One turning vector, and how many ticks it has turned:
The counts run from 0 to 1137.
[177 135 105 130 116 153 149 130 117 136 176 100 141 130 132 138 148 133
 120 204 152 138 140 115 133 123  94 110 137 130 105  93 144  98 111 129
 125 129  93 127 105 105 125 141 143 131 154  77 161 154 152 112 146 184
 151 121 134  96 101 124  95 197 175 126 122 135  63 156 102] | 843
[156 117 135 176 143 125 143 153 177 137  93 136 124 121 155 164 119 121
  90 142  95 104 135  98 138  88 123 120 111 103 121 158 165 166 126 119
 111  87  89 100 153 146 120 103  91 189 118 142 137 175 132 125  89 115
  86 158 165 132 133 115  95 139 156 131 118  94 116 177 148] | 648
[131 100 184 118  90 143  84 141 140 107 103 100 126 114 147  96 128 103
  79 142 145 112 100 163  57  77 130  93 146 153 135 109 149  93 142 106
 137 126 142 124 141 143 130  94  95 117 118 120 149  65 149 103 169 123
 153 114 107 137 100 124 129 161  88 102  91 108 154 132 112] | 227
[157 158 130 102 169 179  97 168 162 118  97 101 143 148 181 124 103 135
 142 225 141 146 127 122 103 153 135 127  87 143 107 104 102 147 139 144
  86 112 100 141 138 124 104 116 143 148 147 105 143 144 114 131 115 103
 122 137  97  87 157 117 117 138 168 108 161  98  97 117 122] | 613
[105 102  91 182 122  91 131 135 129 132 132 137 144 102 108 127 105 124
 119  33 114 115 120 110 102  96  97 123 140  88 143 141 134 148 147 120
 117  84 125  84 153 133 146 148 111 158 108 144 131 147 123 173 110 164
  93 135 154 132 115 155 139  90  90 120 107 162 179 176 126] | 786
[136 116 138  93  96 185 179  78 120 132 169 127 138 143 108 131 136 152
 115 167 137 133 146 150 157 134 150 111 130 166 146 121 114  97 147 195
 179 149 137 144  93 125 114  91 157  85 120 134 119 125 135 130 144 134
 172 117 173 148 123 138 119 142 141 106 147  99  75  89 133] | 76
[183 147 129 109 163  95 137 150 125 158 158 112 111 149 174 134 144 145
 154 185 113 171 147 121 122 171 130 131 118 128  79 123 145 118  96  80
 117 127  89 136  93 107 150 152 122 143 166  92 135 120 148 105 145 140
 148 126 100 111 148 101  91 180 161 141 109 146  85 144 135] | 840
[133 120 121 150 157 156 114 160 157 144 107 108 166 145 194  78  72 152
 146 123 112 148 135 156  50 123 158 130  90 155 144 129 111 163 172 130
  88 121 111 112 139 158 128 124 113 149 112 146 107 153 141 137 106 122
 115 126  96 107 160 136 144  84 141 110  82 110 156 113 141] | 1049
[104 121 170 175 113 130 162  75 111 148 148 131 135 104 130 117 135 120
  98 144  99 115 163 153 121  68 141 142 125 155 149 139 166 124  94 110
 137 180 119 151 131 161 118  71  92 108  94 113 130 119 164  99 170 123
 143 136 158 116 135 125 119 126 135 108  61 133  94 130 131] | 406
[176 112 145 117 152  85 124 153 154 150 159 108 125 119 187  81  93 146
 119  97 116 127 115 133  51 140 147 123 117 156 141 166 137 145 123  97
 137 144  73  92  85 130 164 172 102 158 151 140 109  95 153 111 129 135
 141 112 112 145 140 123 100 122 117 148  83 148 146 124 164] | 982
[125 171 111 148 139  93 136 176 166 117 105  71 122 134 138  94 154 111
 136 175 181  90 120 132 139 104 103 148 150  99 144  90 135 129 121 123
  73 126  92 134 120 103 119 171 125 170 173  96 135 164 116 135 122 137
 138 114  78 122 107 102 139 156  99 150 123  98 120 123 107] | 747
[146 142 114  89 102  93 112 139 127 104 135  93 108 133 112 131 166 111
 121 134 183 113 104 119 141 131  78 114 181 110 108 105 109  83 108 115
 123 124 101 118 111  84 141 172 155 142 171  96 147  94 119 126 129 152
 155  99 112 152  74 133 116 190  85 153 162 128 116 145 107] | 486
[159 139 141  75 145 185  79 117  91 109 155 115 131 123 131 133 105 129
 139 160 146 141 124 114 112 177 127 144  71 170 106 141  91 127 122 139
 132 172 120 160 126 118 110 131 141 113 128 102 119  88 127 121 147  94
 129 131 120  99 162 161 153  97 174 126 164 161 101  94 150] | 181
[172 146 139  94 151  84  95 167 165 114  94  93 110 127 169 115 115 122
 113 105 140  98 108 109  93 136 116 137 126 134 124 159 108 160 124 111
  95 121  55  91 111 108 135 169 113 194 159 132 112 100 123 108  92  98
 111 118 111 164 120 141 118 125 102 164 157 113 140 130 161] | 684
[108 131 134 176 127  83 141 133 143 151 115 150 150 147 144  82 117 139
 156 131 137 142 153 153 124  94 122 169 167 141 143 122 137 138 130 106
 101 175 171 105 102 140 154 183 132 111 127 150 112 149 146  79 129 136
 181  77  88 135 110  87 100 153 111 141  77 135 171 115 108] | 595
[121  90  91 178 133 106 128 135 137 137 127 134 139  99 115 138  95 124
 110  42 108 109 122 101 108 106 103 127 129 103 144 159 133 155 144 123
 124  84 115  87 152 144 149 144 112 165 108 154 120 152 125 172  95 164
  81 141 160 134 120 160 127  92 107 126 118 155 168 179 144] | 1080
[ 86 147 118 125 114 170 152  93 139 112 125 133 136 129  77 134 128 130
 121 132 141  92 135 137 171 114 129 147 135 118 160 100 113 142 154 224
 136 118 140 138 133 136  91  90 147 108 105 147 114 151  82 168 111 111
 128 137 181 143 140 144 156  87 108 112 177  87 103  91 128] | 861
[145 138  75 146 107 143 147 156 126 106 131  69 128 138 100 107 146 116
 136 104 180  88 128 141 127 101  84 131 125 102 154  79 126 121 151 160
  86 103 113 130 134  95 120 161 120 161 145  97 130 170 122 159 114 165
 110 120 100 129  81 163 200 136 109 135 115  93 105 136 106] | 456
[175 119 142 121 135 159 131 144 128 147 126 120 134 178 186  93 108 154
 157 125 110 167 145 186  70 143 151 119  99 171 128 119 128 125 174 128
 115 143 148 126  99 134 143 142  97 110 126 130 107 123 158  93 131 118
 157 104  84 137 128 125 145 151 155 113  70  89 124  94 124] | 658
[152  89 157 145  97  88 102 122 125 124 109 133 113 115 148 127 132 109
  98  71 118 119 122 125  97  86 109 106 144 139 118 165 147 115 114  52
 133 136 129  92 132 127 165 146 101 151 120 150 127  90 178  79 139 130
 131 110 112 164  83 135 112 154 110 151  80 148 175 166 137] | 882
[132 115 110  90  77 150 129 120 115 100 117  91 115 150 107 143 168 108
 111 145 161 124 116 140 143 127 100  74 151 126 110  94 110  53 134 120
 138  80 130 156 160  89 127  98 157 135 142 100 159 119 138 154 131 162
 124 129 120 141  69 158 150 177 104 112 142 103 106 150  91] | 813
[146 135  86 164 111 145 151 147 131 117 139 102 127 127  81 144 165 110
 119 163 176  94 124 116 180  85  66 133 146  88 137  80 151 112 131 154
 104 112 139 126 126 107 120 158 126 134 146  95 155 173 123 127 134 166
 144 121 129 119  76 119 138 182 132 142 131 111  97 148  88] | 452
[ 91 124 118 161  87 150 171  84  93 127 159 113 137 117  68 131 172 110
 123 158 150  96 154 124 201  95 118 135 127 140 154 131 138 103  94 130
 151 164 151 174 129 127 118 112 152 111 118 102 131 158 152 134 154 165
 136 132 148  95 106 150 159 118 133 133  99 160  97 114 121] | 995
[ 84 121 103 193 144  99 125 142 124 145 158 137 129  78  73 139 132 114
 126 125 129 107 121  80 160 119  96 147 136  68 120 121 170 145 102 131
 144 108 158 126 137 152 129 148 124 127 124 117 150 153 103 175 155 154
 119 151 147  80 154 100 131 117 109 120 126 198 144 155 120] | 347
[170 105 147 152 145  98 106 144 156 128 110 126 115  92 148 138  99 119
  80  59 103  92 103  99  82  98 120 131 118 118 140 165 152 165 139 126
 123  99  83  72 126 146 137 133  72 177 118 160 119 101 130 118 100 103
  99 138 155 168 128 140 121 113 112 139 127 106 145 162 157] | 685
[157 119 155 139 116 128 128 150 143 133 126  68 139 134 186  74 130 128
 104 172 147 117 126 161  68  90 147 105 122 169 143 131 148 109 116  81
 124 147  90 134 118 124 140 126 110 152 151 107 130 114 182  94 150 152
 151 118  86 116 107 123 123 153 121 133  53 115 123 126 132] | 260
[100 155 131 186 175  87  92 135 130 143 110 142 136  93 132 128  97 114
 144 113 104 123 134  93 115 117 107 185 108  90 106 137 154 181  99 101
  90 147 133 119 154 155 114 141  92 142 110 120 132 130 110 135 131  96
  98 150 117  82 173 110 134  90 127 125 120 175 155 151 137] | 934
[ 80 146 154 122 146  76 122 114 178 128  67 167 129 136 149 116 100 142
 144 112 106 131 134 121 137 130 145 167 156 116 135 168  94 172 129 130
 123 137 131  94 127 136 132 132 149 140 130 183 107 120  98 130  90  82
 129 110 143 164 151 101  78  97  90 137 163 114 177 109 153] | 826
[ 88 126 126 119 139  86  81 149 149 130  63 148 132 160 150 104 101 135
 167  89 126 152 126 140 106 144 134 134 152 125 119 149  79 144 148 106
 105 115 165  96 150 128 144 149 157 135 123 177 109 118 108 137  94 109
 119 101  97 148 138 120 119 100  77 131 137 138 216 116 134] | 822
[176 124 102 121 146 122 136 121 116 146 186 117 163 141 172  81  94 160
 163 113 126 173 151 152  59 152 120 146 126 165 127 116 112 127 142 130
 111 165  96  94  75 119 148 182 131 112 135 112 113 125 157 103 137 157
 165  90 113 133 127 134 104 147 158 131  93 146 109 120 129] | 985
[130 139  85 175 137 121 147 151 119 142 162 135 127 109  65 160 158 117
 138 154 154 113 126  93 192 126  77 148 147  65 123  86 172 127 124 155
 133 103 168 128 114 127 130 174 136 122 146 109 153 172 107 149 142 165
 144 128 140 102 122  95 132 165 127 138 139 159 115 147 100] | 1036
[162 113 173 154 167 154 131 157 132 164 109 142  90 134 160 161 121 133
 129 144  72 129 133 127 138 137 169 130  60 130 116 171 166 160 128 112
 144 113 153 152 136 160 133  89  74 139 109 142 105 126 148 113 131  81
 105 164 118 108 176 108 151 118 168 122  91 123 127 124 158] | 216
[ 89 159 152 123 165 117  53 149 128 116  82 133 127 115 121 111 113 109
 156 152 146 124 111 104 127 148 120 166 118 107 105 130 107 148 117 116
 104 151 175 147 158 136 117 148 135 122 121 127 130  97  92 133 143  72
 118 130  77  81 167 106 151  95 100 123 156 171 182 102 121] | 967
[137 139 110  88 110 140  85 158 130  87  73  85 112 159 127 118 145 104
 138 104 179 102 110 141 131 129  94 121 131 124 129 108  82 108 153 140
  82 104 129 138 160  92 125 147 133 158 138 121 126 119 112 146 100 107
 106 116  83 147  84 164 186 131  95 146 158  87 146 118 112] | 129
[ 98 121 163 158 125 126 107 171 157 136  48 141 105 141 124 145 156 107
 117 192 126 118 118 119 168  99 140 108 142  92 105 132 158 117 131  98
 129  78 190 143 169 146 134 100 133 137 135 150 146 149 122 127 136 106
 127 133  99 117 121  75 118 159  99 127 123 110 179 131 104] | 417
